Each row has a name. After each piece below comes the name of the row it's from, unless a question asks for something else. Each question is about the rows just above it. Places in a row count from 1.

Z_32: [126 107 103 114 165 138 108  76 100  89 162 127 104 177]
Z_135: [164 181  95 161 134 138 108  76 100  89 162 127 194  79]
Z_288: [110  99 112  87 165 114 154 104 127 104  72  96 152 133]
Z_303: [171  98 140 143 153  80 171 174 109 142 123 118 169 114]
Z_686: [171 126 197 119 155 134 111 143 118 140 175 147 108 170]
Z_235: [112 131  97 165 138 112 186 155 105 124 137 140 168  82]
Z_56: [147 156 147 138 112 151 185 167 154 127 109 162 174  93]
Z_624: [194 138 160 120 109 163 117 147 151 107 156 173 138 148]
Z_35: [145 167 144 149 123 125 164 181  92 139 134 145 132  78]
Z_108: [133 146 145 167  98 143 103 106 118 129 160 154 108 158]
The row with [160 120 109 163] is  Z_624
which: [154 108]  Z_108
Which value is in both Z_624 and Z_303?  [109]
Which value is in both Z_135 and Z_235?  [138]
Shared by Z_35 and Z_56:  [167]
The row with [164 181  92 139 134] is  Z_35
Shared by Z_32 and Z_303:  [114]

Z_983: [165 100 126 107 159 183 124 180 201  78 123 107 159 115 122  68 157 129]
Z_757: [121 183  98 158 183 141 184 142  76 185 130 112 119 165 163 187 141 130]
Z_630: [109 122 170 137  76 130 179  91 125 158 118 184 128 142 121 155  89 140]
Z_972: [122 117 173 134  77 136 175  98 141 137 128 177 133 129 120 138 107 143]
Z_287: [159 107 112 108 172 114 140 184 188  88 141  99 154 122 126  76 153 124]
Z_764: [161 106 117 109 169 117 142 183 191  86 143 101 156 120 126  75 156 126]
Z_129: [159 107 112 108 188 114 140 184 188  88 141  99  97 122 126  76 153 124]
Z_774: [120 119 174 135  73 138 174  93 135 140 127 180 131 129 120 143 105 143]
Shared by Z_764 and Z_287:  [126]
[86] is at row and place  Z_764, 10
The one value in Z_983 and Z_630:  [122]
Where do [112 108 188 114 140 184 188  88 141] appear?  Z_129

Z_326: [138 119 130 114 132 123 133 109  68 149 142 142 131]
Z_260: [ 98 130 114 123 109 112 119  47  87 127 155 160 133]
Z_844: [120 141 119 131 111 119 118 136 124 120 128 131 136]
Z_782: [136 116 121 134 106 128 115 144 168 104 133 144 139]
Z_934: [127 123 149 123 121 139 121 122 164 129 120 140 120]
Z_377: [123 125 129 147 130 120 134 110 130 122 146 131 133]
Z_44: [132 137 152 131 161 121 163 149 118 116 154 103 126]
Z_989: [121 115 133 122 132 157 137 115 133 134 121 130 113]
Z_131: [132 121 134 135 133 123 137 124 126 118 147 132 132]
Z_721: [150 117 125 116 137 127 122 146 119 142 154 117 132]
Which value is in both Z_782 and Z_326?  [133]
Which value is in both Z_260 and Z_844?  [119]
Where do [136 116 121 134 106 128 115 144 168 104 133 144 139] appear?  Z_782
Where do [ 98 130 114 123 109 112 119  47  87 127 155 160 133] appear?  Z_260

Z_352: [203  84 133 132 140 171 133 158]
Z_231: [ 52 150  81 143 108 158 156 113]
Z_204: [146 145 194 116  78 145 114 100]
Z_854: [200  82 126 134 158 172 136 160]
Z_293: [ 74 120  73 153 148  82 167 143]
Z_901: [178  80 101 141 170 173 148 166]
Z_119: [200  82 126 134 158 160 136 160]
Z_940: [159 139 196 115  82 148 159 105]
Z_490: [ 96 159 173 125  74 140 126  93]
Z_267: [112  99  70 152 167 158 166 141]
Which value is in both Z_352 and Z_231?  [158]
The one value in Z_119 and Z_293:  [82]
Which value is in both Z_854 and Z_267?  [158]
Which value is in both Z_490 and Z_352?  [140]

Z_655: [115 116  92 114  83]
Z_117: [ 82 127 163 115 137]
Z_166: [ 83 156 114 149  65]
Z_365: [115  78 189 117 114]
Z_530: [ 81 156 114 171 103]
Z_483: [ 55  84 114 185 130]
The row with [116  92 114] is  Z_655
Which value is in both Z_530 and Z_365?  [114]
Which value is in both Z_483 and Z_655?  [114]
which: [ 83 156 114 149  65]  Z_166
Where in the named rows is [92]?  Z_655, 3

Z_359: [147  69  99  76 120]
Z_185: [117 142 174 129 109]
Z_682: [ 71 109 166 112  52]
Z_105: [ 99 147  76  69  73]
Z_820: [109  90 115 167  45]
Where in the named rows is [166]?  Z_682, 3
which: [147  69  99  76]  Z_359

Z_104: [ 98 102 119 108 176 167 100 144 136 110 110  96 162 135 137]
Z_83: [118 113 122 119 155 165 111 124 133 120 115 118 124 134 139]
Z_828: [ 98 103 119 109 174 167 100 144 136 111 110  96 160 135 137]
Z_142: [115 104 164 151 155 170 150 114 152 112 138 116 110 203 151]
Z_614: [ 99 103 119 110 173 167 102 140 136 111 111  97 156 134 138]
Z_132: [126 114 132 156 159 178 153 115 144 120 148 122 115 147 160]
Z_808: [111 104 163 145 157 171 143 115 154 111 136 109 112 192 150]
Z_388: [103 107 120 115 169 169 107 132 136 114 115 101 145 133 140]
Z_114: [140 142 122 160 164 193 154 116 139 143 157 132 120 128 171]
[111 104 163 145 157 171 143 115 154 111 136 109] is in which row?  Z_808
which: [115 104 164 151 155 170 150 114 152 112 138 116 110 203 151]  Z_142
which: [111 104 163 145 157 171 143 115 154 111 136 109 112 192 150]  Z_808

Z_943: [163  89 146 111 137 130 114 123  93 100  65  95 105 136 133  80 139 128
 143  97 152  94  85 117 108 122  77 172 130  93 145 112 114 152 124  86
 154 166 132 151 155 176 129  78 148 127 138 142 187 136  99 137  69 143
 142  77 149 112 151 142 211]
Z_234: [152 140 181 151 138 125 131 154 108  83 190 149 144  92 119  86 115 122
 177 126 164  69 114 145 132 154 123 135  91 142 132 153  98 131 152 140
 134 116 115 152 183 152  61 126 125 162  90 123 145 155 156 106 133 136
 140 142 124 130  77 168 114]
Z_96: [181  99 139 142 147 126 122 117  83  56 108  85  98 116 111 100 154 151
 100 124 151 109  83  97 131 149  94 145 120 129 120 167  97 145 109 110
 156 174 136 157 138 152 131 108 150 124 139 134 173 157  93 156  79 143
 136  70 143 137 103 101 184]
Where in the named rows is [176]?  Z_943, 42
Where do [152 124  86] appear?  Z_943
which: [181  99 139 142 147 126 122 117  83  56 108  85  98 116 111 100 154 151
 100 124 151 109  83  97 131 149  94 145 120 129 120 167  97 145 109 110
 156 174 136 157 138 152 131 108 150 124 139 134 173 157  93 156  79 143
 136  70 143 137 103 101 184]  Z_96

Z_381: [109 115 120  96]
Z_319: [ 97 117 107 149]
Z_847: [ 82  99 187 112]
Z_964: [168 116  74 141]
Z_620: [ 89 101 184 110]
Z_380: [101 149 152 191]
Z_795: [ 70 110 182  94]
Z_390: [110 113  71  77]
Z_718: [133 163 198 186]
Z_291: [ 95 129 158 159]
Z_331: [116 111 110 103]
Z_431: [ 99  60 177 112]
[184] is at row and place  Z_620, 3
Where do [163 198] appear?  Z_718
Shared by Z_795 and Z_390:  [110]

Z_33: [115 108 178 152 107 148 123  87 127 131 100 141 141 115 106 149 116  98
 140 117 163 142  98  78 107 138 110 167 145 110  81 183 162 113 133 126
  82 120 119 143 125 123 145 162 133 143 118 151 117 165]
Z_886: [115 108 178 152 107 148 123  87 127 131  82 141 141 115 106 149 116  98
 140 117 163 142  98  78 107 138 110 167 145 110  81 183 162 113 133 126
  82 125 120 132 106 135 144 158 139 118 110 122 109 116]
Z_714: [112 123 174 155 109 154 121  94 124 113 115 132 132 115  98 116 149 140
 106 123 140 117 100 116 101 118 108 154 143 129  90 191 141 113 132 125
 119 119  82 134 106 114 142 167 143 124 116 129 103 166]
Z_547: [115 108 178 152 107 148 123  87 127 131 100 141 141 115 106 149 116  98
 140 117 163 142  98  78 107 138 110 167 145 110  81  81 162 113 133 126
  82 120 119 143 125 123 145 162 133 143 118  81 117 165]
[115 108 178 152 107 148 123  87 127 131 100 141 141 115 106 149 116  98
 140 117 163 142  98  78 107 138 110 167 145 110  81 183 162 113 133 126
  82 120 119 143 125 123 145 162 133 143 118 151 117 165] is in which row?  Z_33
which: [112 123 174 155 109 154 121  94 124 113 115 132 132 115  98 116 149 140
 106 123 140 117 100 116 101 118 108 154 143 129  90 191 141 113 132 125
 119 119  82 134 106 114 142 167 143 124 116 129 103 166]  Z_714
which: [115 108 178 152 107 148 123  87 127 131 100 141 141 115 106 149 116  98
 140 117 163 142  98  78 107 138 110 167 145 110  81  81 162 113 133 126
  82 120 119 143 125 123 145 162 133 143 118  81 117 165]  Z_547

